Each named move below is a turn or a mirror, shown by a few rows before and after it. Which moves, in which order, take the first row of each later pair to the second? The first pair is answered.
move T:
[-24   5  -2  23  -5 -16 -19  33 -23  13  -6  -7 -33  12  35 -13 -14   4
   0  -4   0   8  32  54 -11 -34   1  10  20  14 -40   6 -13  12 -11 -27
  29  17 -13 -10 -10   4  -2  15  -7  -3] |-> [-54 -13   6  37 -12  17 -18  32 -18 -37  10 -37  -6  17   2  -8 -20   4
  -4   3  -8   8  17  38  -4 -42  -2 -29   9  20 -16  -2  -9   3   6 -12
  19  19 -21  -3  -7   7 -12  13   5   2]
[ 20   3 -59 -24   5 -19  -1  10 -15   3 -22 -33  11  -9   5   0 -51 -11
  -7  43  21  19  14  29   4 -46  22  21 -29   3 -62 -11 -26  29 -10  49
  29  53  10   5  -7 -10  -6 -16  -4 -12] |-> [ 11  -4 -53  -7  -6  -5 -10   3 -15 -15 -21 -60  22  -6 -11   0 -50  -6
  -5  43  12  24  11  16  21 -61  19   7 -44   1 -59 -19 -28  20  -1  57
  20  57  -7   2  -3  -1 -13 -13   3  -7]
[-45   2   8 -85  -2 -23 -31 -25   2 -67  28 -11 -11 -22 -25  14 -10 -12
  24  -6 -13  11  -8  32   2 -18  65  53 -20  69   8  -6 -16   1   1  55
  43 -23   0  11  13   6 -58  19  28  -4] |-> [-33  12   8 -81  -5 -23 -33 -26   3 -58  29  -3 -15 -33 -20  13  -4 -19
  31  -1 -21  -2   5  28   8 -19  69  49 -23  74  11   0 -10   3   2  43
  51 -29   1   8  13  17 -52  20  31 -12]
[ 23  -2  -5 -36  24 -31  -7 -28 -20   4 -17  47 -13 -40 -11   3  18 -19
  21 -27  27  -5 -26  -2  18  28  31  49  13   2 -12  20   7  23 -11   7
  -3 -10  13   3  -7  -8  14  -9   2 -20] |-> [-16 -31  14   2   4  20 -12 -37  -3 -48  -8  -5  30 -37 -65   8  -4  -4
  17  -3  15 -12 -36 -18  34  25  20  -9   0  -2  16  16   5 -16  16  32
 -28 -12 -22   2  10  -1   3  -3  15 -16]
move U:
[ 38   9 -41 -44  41 -52   0 -43  -1 -29  13  57   5  12 -14 -26  10 -32
  -8 -28 -12 -29 -37 -11  13  29 -30  57 -21  28  28  -3  20  15 -23   4
 -48 -21  -4  -3  35  14  -2  24 -34  43] |-> [ 52  37 -38  30  36 -22  44   3 -26  57 -19  43  -4   9  56 -25  21 -29
  -7  -8  19 -23  27  43 -40 -20 -22  28 -15  -6  -7 -13   0  23 -29 -41
   7  31  23 -25  16 -29  24   7 -28  11]
[-33  -2  -7  20  -8  28  12  -2  22  -8  31 -45  26  22   6  -8 -12 -15
 -21  -5 -37 -20  11   1 -14 -29 -26 -37 -26  -6  19  -8  -1 -21   4 -12
   3   7 -14  -4  21  -1   0  11 -29  11] |-> [-17 -11 -14  13  -6  27  17   1  25  -8  34 -41  29  21   3 -12 -12 -15
 -16  -6 -24 -18   5   4  -7 -24 -20 -38 -35   4  23  -2   5 -19   8 -16
 -12   1 -12  -8  27  -1   1   8 -27  13]
[-37 -20  13 -15 -22 -32 -28  13   5 -29 -55  -1 -20 -15  16   9  -9   5
   3  -1 -21  21   3  16   8 -29  47  42  -6  44 -48   2 -32   5   6  16
  51  23 -23   1 -25 -12 -21  12  16  14] |-> [-44 -21  26 -31 -16 -35 -34  13  11 -26 -45  -5 -16 -29  11   7 -19   4
  -1 -13 -13  32   2   4   5 -21  56  39 -17  44 -38   8 -28  -1   4  21
  47  20 -25   5 -16  -3 -21   9  15  20]
[ 28  57 -34  35   4  27  75   7 -15  16   8  10 -22  10  40 -28  10   4
 -24  24  33  -2 -16 -23 -64 -25 -15 -28  21 -56  23 -23 -50  -2 -11  31
   0  44   5   6 -54 -59 -15   3 -11  15] |-> [ 10  27 -21 -34   6   5  34 -27  10 -49  34  23 -15  -5 -21 -29   6   4
 -22  -6   7 -20 -68 -65 -18  18 -30   6  14 -24  54 -16 -44 -10   1  64
 -47   3 -22  18 -38 -12 -28   4 -20  28]
move L:
[-31 -18  11   1   3 -14 -29  -2  -4   7 -11   5  -4 -11  14 -15   3 -19
  -1   6 -12  19  15   5   6   0  12  11  16  28  -2 -11  -6  -8   2  22
  26  13  13  26   6  -6 -15  -3  25   7] |-> [ -8  -4   4 -13   6  -8  -8 -27  -2  -6  -5  14   3 -15   4 -24   8 -18
   1   9  -7  10   5 -12   5  10   5  17  28   9  10  -9  -1 -26  10  37
  12   0  16  27  14 -13 -21 -25  17   4]
[-31 -30  43 -70 -17 -24 -56 -69 -87 -15 -43  50 -25 -36 -50   6 -43 -29
   4 -28 -22  59 -10  24  31 -18  19  51 -16  69  -6 -20 -44  69 -19  -5
   6  -5 -48  -6  -6   9  22  10 -26  -1] |-> [  6 -35  29 -89   0 -25 -27 -83 -94  -5 -32  80   1 -46 -68   5 -31 -33
  10 -29  -7  37 -20 -17  31  -5  25  57 -13  46  17  -6 -37  49 -14  17
 -12 -17 -44   5   9   1   8 -14 -37 -13]
[  9  -2 -10  -2 -17  -3  -2  46 -12  -6   4  -9   9   3  16  10  10 -34
   4  -6  10   3 -12   6  16 -15 -10 -10   0  29 -10  27   8   8 -11  27
 -29  -7  -4 -30  16 -15  17 -27  -5 -23] |-> [  7  -6 -17  -3 -27 -13   4  51 -11   1  -1 -10  12   4  15  10  13 -29
   1  -9   8   1 -19  11  18 -16 -14  -5   1  28  -7  14  10   8 -13  27
 -35  -7 -12 -40  13 -22  22 -32  -8 -27]
[ -4  -9 -16  45  15  -6 -38  35  -7  21  43 -25 -33  36  79   9  -9  18
 -15 -14  22  22  19  55  26 -10 -16  21   2   8 -16  -5 -14   6 -30 -57
  25  -8  -4 -14   8  -8  10  38   3   8] |-> [ -6 -15   3  17  10 -18 -53  29 -16   2  15   4 -38 -13  66  13  -7  16
   5 -12  33  54  40  43  37 -16  25  34  25  10 -15   3 -15  11 -26 -18
  50  -5   6  -7   0 -14   0  23  32 -11]
Then:
(2 to 3 moves a pair)
[ 28   7   5   1   1  23  41 -13 -17  -1  30 -17 -26  20  -2 -26  42  37
  -5  16  24 -27  -9  -8  -9   5 -32 -10 -23  11 -16 -28  13  -7  -7  -9
 -17 -23   9  -4  42  14  14  -7 -18   0] |-> [  0   4  32 -18 -15   3   2   2 -31 -25 -21  -7 -36 -32   5 -28  32  32
  17   9  32  28  24   9   1 -22  26   8 -10  31 -38 -18   9  16  -5  19
  37 -15  19   0  17  21   9 -13  13 -21] | L L L
[-20  -4  -3 -24   4  -8 -12 -23  11 -43  38  -5  11  25 -38  -5  -2  24
   6 -14 -19 -22 -42 -18  32  29 -27  20   5  16  12   1   2 -13   7   1
 -28 -26 -34  14  20   8  -6   8 -10  19] |-> [-31 -16   0 -35   1 -12 -26 -16   7 -48  18  -1   8  12 -33  -1  -5  20
  18 -16 -22  -2 -36 -17  26  31  -8  28   0  25  -4   4  -6 -14   2  11
 -13 -24 -36  18  11  15 -15  10   2  13] | U L U
[ 34  25   8 -83   7 -16  -8 -47 -20  21   4 107 -30 -64  -3   1  38 -16
   9  12  27   4 -13 -55  -6   4  26  45   0 -24 -12  16 -19   5 -47  30
 -15   5 -48  27 -37  -3 -25 -29 -13  27] |-> [-32   2  28 -11 -19  64   1 -45 -10 -29   2   6  26 -49 -55   1  10 -10
  -4  58  21   3  -5 -68   5 -27  20 -64 -15 -45   3  -5 -31 -38   3  54
 -36  22 -78  40 -22  -4 -22 -32  15  20] | U T
[ -7  10   3 -16  -9 -10  -1   5 -12 -16   1  11 -15 -17  -2   0  -6  -5
 -11  -4   1  26  -2   7   5   2  15  10   5  21  -3   6  -7  17  -1  -9
  15  10  10   5 -10   1 -15  -4   5   0] |-> [  9  12  -8   0   6   5  14  -2  -6   2  28   4  -6   7  -6   3  -2  -7
 -26  -1  -3  -8 -12   4  -6  14 -18  -1   3  19   9  12  -3  11   5 -24
 -11   1   2   6   4   4  -2   4  -4   1] | L L L
[-12  23   7  42  -2  27  25   4 -26  28   9 -35 -14   8  19  -4 -17 -41
  -6  32   2  33  22  46 -46 -55   4  11   8  -7 -21  -9   0  22 -12 -34
  45  18  14  -4 -21 -11   3   2  14 -16] |-> [ 42  42   0  16   5  18  61 -28 -24  36  17  15   7  -3 -15  -8  11 -45
  -3  44  22  12   7   9 -47 -32   1  13  17 -30  15   2  11   8 -11  -6
   9  13   6  13  -9 -33   3 -32   0 -28] | L L L
